In the rows, zero is written as 128.
The rows below come in pairs that one turn or mirror swaps. Which row does each named row swap with?
J_394: [110 129 135 107 117 151 142  88  91 145 103 127  94 111 124 124 162 135
 112 130  98 125 133  86 138  99  97 157 138  90]
J_24: [160 142 114 176  98 135 122 150 134 129 135 130 123  99 137 122 119 114
 163 149 147 148 152 137 173 135 109 157 102 108]
J_981: [128 132 113 104 161 150 121 107  71 129 118  96 124 132 119 131 165 178
 155 125  74 123 104 129 141 139 158 146 122 125]
J_690: [143 119 136 118 148 116 117  71 136 147 156 129  90 148 122 107  97 152
 123 132 118 104 122 136 145 119 118 129  97 153]
J_260: [110 141 121 108 120 148 157  99  97 138 104 126  93 110 131 124 176 133
 130 142 103 136 142  93 139 100  97 160 133  87]
J_886: [128 115 136 132 109 168 171 100 157 102 125 114  97 138 158 139 127 140
 122 145 143 142 139 136 103 120 129  74 121 109]
J_212: [120 131  96 109 110 108  94 151 133  95 118 137 147 124 133 118 179 158
 154 140 107 146 162 124 127 158 148 128 106 123]
J_199: [168 132 110 177 110 137 132 152 131 120 138 127 108  84 147 114 104 130
 160 139 137 145 139 139 190 135 127 158  95 119]
J_383: [106 133 105 124 102 156 108 117 128 135 149 138  91 151 171 160 133 150
 142 149 115 140 164 128 167 108 145 136  75 121]
J_756: [128 114 132 142 116 181 178 109 160 102 122 112 119 134 153 132 127 133
 120 155 142 142 140 139 110 110 122  98 129 108]
J_367: [117 158 114 114 147 155 136 126  73 128 132 120 122  91 122 123 111 131
 124 106 136 153  89 149 122 145 163 169 165 136]
J_699: [127 105 141  84 111 113 174 118  85 135 115 164 117  78 160 133 136 137
 115 116 112 107 148 103 135 120 180 130 105  99]
J_160: [141 132 148 116 147 117 119  65 136 146 154 133  91 150 123 112 107 146
 131 128 120 114 130 134 148 121 106 131  90 149]
J_474: [115 137 101 115 126 179 137 108 130 146 190  96 145 119 131 156 151 145
 140 137 135 128  92 151 117 139 159 108 108 120]
J_822: [131  96 146 119 133  92 150 120 112 103 109 132 132 103 135 122 178 156
 152  86  95 127 127 158 124 129 105 111 126 145]
J_32: [123  98 145 104 142  92 156 111 116 115 105 121 143  93 134 123 181 152
 152  91 100 139 139 152 128 117 109 103 121 141]
J_995: [123 107 129 157 145 133 161 125 126 119 151 106 158 111 147 159  75 161
 113 158 111 136 139  92 121 104 112 139 101 137]
J_959: [145 140 117 173  88 129 116 157 128 125 137 125 115  92 143 123 103 122
 159 145 136 144 154 129 193 131 127 154 100 126]
J_837: [128  96 137 104 131  91 156 117 119 112 110 138 141 107 144 131 184 150
 144  84  99 138 143 156 128 118 115  98 126 143]
J_803: [147 138 141 121 138 119 118  61 144 149 151 137  98 146 126 115  98 149
 131 133 116 110 114 127 143 121 114 142  87 137]
J_556: [129 153  80 126  98  88 158 113 112 135  94 121 106 116 136 131 169 122
 174 133 124 114 141  95 113 135 131 134 143 137]
J_696: [118  99 143 107 138  82 155 117 120 113 117 134 138 107 143 131 174 149
 155  76 104 138 139 153 127 125 110 116 123 160]
J_13: [119 139  99 112 118 171 152 110 131 153 174  94 139 125 128 142 155 144
 127 150 149 134 104 158 120 138 175 108 106 121]
J_421: [129 151 115 120 143 139 123 127  81 128 129 125 116  95 132 116 117 121
 132 104 121 146  90 151 114 149 160 172 181 143]
J_300: [140 105 134 146 111 174 180  97 152 106 132 113 116 141 153 140 139 143
 129 143 142 137 132 141 107 115 122  78 126 110]
J_961: [127 165  67 124 107  90 159 111 115 138 101 128 101 111 138 132 156 119
 173 129 134 114 126 100 109 133 115 119 125 121]
J_458: [126 107 140  85 114 107 172 122  82 139 114 159 129  81 171 130 130 132
 110 116 120 116 146 108 129 119 176 145 114 101]
J_53: [119 140 120 110 121 137 137  90 102 143 104 127  97 111 131 117 173 138
 123 137  96 130 126  89 134  96 102 167 140  93]
J_958: [122 110 132 154 144 129 164 126 130 118 143 108 154 115 141 156  87 161
 112 167  94 130 139  90 115 117 128 136 104 141]
J_740: [131  93 131 162 138 131 159 112 135 122 143 103 157 110 132 151  78 157
 124 164 106 129 125  90 117 117 125 140 106 142]
J_620: [131 133 102  95 101 112  89 158 128  97 130 137 139 116 134 127 190 147
 143 129 109 150 167 125 133 135 152 138 110 134]
J_466: [116 104 135 158 143 129 148 114 129 120 152 111 151 114 126 151  79 163
 111 160  97 118 134 100 113 111 118 135 112 149]
J_305: [141 108 134 145 112 186 183 103 156 107 123 112 106 134 154 133 131 145
 130 143 148 128 129 139 117 107 126  92 132  99]
J_494: [125 162 107 118 145 146 141 127  88 122 138 134 122  84 119 124 109 117
 128 106 122 149  89 150 124 150 158 166 169 141]
J_66: [155 137 107 182  82 119 122 145 124 128 135 118 114  85 139 117 110 117
 143 148 145 149 157 139 175 133 125 164 109 123]
J_217: [121 107 128 150 159 114 159 113 119 127 144 110 167 112 145 142  80 156
 116 165 102 117 139  90 110 116 121 134 113 139]
J_446: [117 132 100 117 117 184 142 108 136 143 177 106 151 110 135 155 162 130
 147 145 142 129 112 154 123 143 166 107 104 114]
J_936: [130 155 111 123 135 145 137 118  82 124 132 130 127  93 128 128 114 123
 150 100 132 154  90 143 122 154 155 170 175 141]
J_203: [128 154 116 126 136 149 131 124  77 114 131 140 116  90 130 121 114 125
 123 104 131 144  91 156 126 146 177 172 166 153]
J_12: [132 126 116 111 170 161 124 106  70 124 128  96 128 128 119 130 158 177
 150 131  75 130 107 131 140 130 149 142 124 129]
J_405: [121 153  73 116  87  90 154  95 118 137 105 121 100 116 131 127 153 120
 163 124 132 118 145  86 122 135 127 126 111 137]
J_479: [134 118 101 112 114 111  97 144 128  88 118 134 150 124 137 118 188 156
 151 132 102 152 162 121 131 159 158 134 114 136]
J_256: [121 168  77 113 115  87 158  98 118 140 105 115 108 115 138 121 158 123
 165 118 136 125 144  97 111 144 126 124 138 122]
J_61: [127 104 123 155 146 130 155 109 125 124 142 101 167 118 136 158  82 149
 118 165 106 127 139  95 112 113 120 131  98 141]
J_69: [149 130 111 176  90 139 121 145 134 132 143 122 112  86 149 119 111 113
 161 141 135 152 143 142 186 121 116 167 106 114]
J_781: [122  97 142 106 128  98 165 115 121 117 118 132 127 103 129 127 187 152
 156  85 105 126 133 159 128 117 103 108 120 147]
J_283: [128 101 147  88 102 107 165 130  80 129 125 145 113  83 162 123 129 150
 106 109 113 100 148 105 135 124 176 143 109 104]
J_956: [153 136 114 178  91 122 121 151 123 125 144 140 114  85 144 118 106 112
 162 147 142 146 148 144 172 133 124 165  99 127]
J_84: [128 110 152  92 122 111 180 129  77 140 120 151 122  77 165 126 132 140
 111 121 115 112 143 108 133 125 186 130 118 109]
J_168: [121 153 110 128 145 147 136 132  82 130 141 126 125  86 125 124 116 115
 126 105 130 154  87 142 125 137 165 165 179 141]
J_275: [139 116 123 145 126 168 175 104 161 103 123 116 112 147 156 125 132 140
 122 141 147 133 143 139 102 112 116  80 131 117]
J_831: [138 133  82  96 128 156 130  89 139 112 124 135 138 104  84 114 113 141
 134 147 137 111 105 143 130  77 132 132 109 145]
J_166: [109 160 119 121 137 150 131 122  68 129 137 146 123  86 134 127 129 123
 126 109 122 161 109 150 132 139 149 188 169 146]
J_348: [126 104 140  87 124 105 172 126  89 143 124 145 131  84 165 132 134 146
 110 114 114 108 141 118 132 121 174 136  98  95]
J_698: [143 141  99 117 132 180 143 114 135 145 176  90 147 127 121 147 157 138
 151 151 133 127 105 137 119 155 165 104 106 124]
J_703: [118 153 119 117 138 138 127 126  92 135 144 128 115  97 114 124 123 123
 127  94 129 146  91 149 124 140 164 161 182 145]
J_23: [119 153 118 129 156 137 135 143  90 118 137 131 128  90 137 125 107 119
 119 114 141 150  97 143 116 127 155 175 172 146]
J_873: [115 129  95 119 124 182 139 106 137 147 172 104 143 112 118 144 158 142
 140 139 134 132 104 151 125 142 176  93 108 119]
J_504: [118  99 138  97 109 113 175 121  91 140 124 158 116  75 160 127 122 148
 109 124 114 113 148 102 131 114 174 141  93  96]
J_360: [153 135 111 172  78 141 116 134 125 132 132 128 125  84 145 120 106 119
 155 143 146 156 147 147 188 117 129 162 117 125]
J_415: [123 112 131  97 112 113 181 125  81 147 109 155 116  77 160 123 130 132
 119 119 110 112 149 110 135 123 166 137 100  82]
J_36: [162 129 116 182  94 150 114 132 117 136 143 117 104  93 148 111  95 132
 154 137 137 138 141 129 185 143 126 153 114 128]
J_924: [110 132 106 126  96 151 112 117 115 133 148 137  79 147 183 152 145 152
 141 137 110 138 171 131 161 113 148 132  74 116]
J_152: [132 130 102  99 104 108 106 162 131  91 123 142 145 117 137 128 179 160
 157 137  92 141 159 114 140 149 138 129 115 122]
J_288: [139 126  72 108 121 133 137  98 149 120 118 145 122 107  91 108 121 147
 134 146 141 126 100 153 126  72 139 118 117 148]
J_229: [126 110 128 147 110 176 185  95 153 119 133 125 110 143 165 132 133 132
 117 145 142 146 133 146 121 114 126  83 132 112]
J_652: [133 129 111 104 103 108 100 149 123  96 117 140 144 125 139 114 187 156
 151 149  99 150 165 121 141 145 150 133 112 124]
J_496: [115 141 124 105 122 152 146  85  99 146 105 121  93 113 129 112 169 143
 119 128 100 127 138  85 139  95  94 156 141  90]
J_289: [140 126 153 124 146 117 125  60 127 154 146 137  99 143 124 113  97 139
 126 133 119 113 135 135 149 128 110 134  92 140]
J_949: [160 127 123 175  97 121 142 159 132 134 142 125 108  73 144 118 112 116
 155 137 148 142 136 128 187 135 134 155 108 120]
J_974: [125  95 145 106 122  82 157 118 122 115 117 126 133  97 137 122 177 148
 153  72 101 127 135 149 133 137 118 110 119 145]
J_966: [119 105 130 148 153 138 170 114 127 131 153 109 168 124 141 150  82 148
 119 167 101 134 138  97 129 119 115 138 104 140]
J_227: [107 135  97 137 104 145 122 116 106 132 149 135  91 144 170 152 141 149
 139 143 123 156 171 123 165 122 143 135  66 108]
J_45: [151 115  74  96 121 153 145  98 155 125 140 143 132 114 100 125 102 148
 138 137 145 121  98 159 130  80 137 134 105 142]
J_636: [107 157 111 129 146 144 136 132  86 126 131 120 109  84 139 134 131 128
 121 107 132 150  96 147 119 130 161 176 174 154]
J_869: [153 138 102 195  96 138 130 143 118 134 136 120 127  85 147 123 118 114
 155 141 132 152 144 130 183 130 115 167 109 128]
J_341: [132 132 118 113 168 158 109 110  73 114 131 102 124 118 114 132 152 179
 150 135  79 108 104 140 147 133 163 134 132 131]
J_573: [144 125  96 102 113 148 132  93 161 110 137 139 127  96  86 112 116 158
 144 148 141 123 105 155 139  75 128 125 109 132]

J_367 is swapped with J_959
J_415 is swapped with J_466
J_698 is swapped with J_620

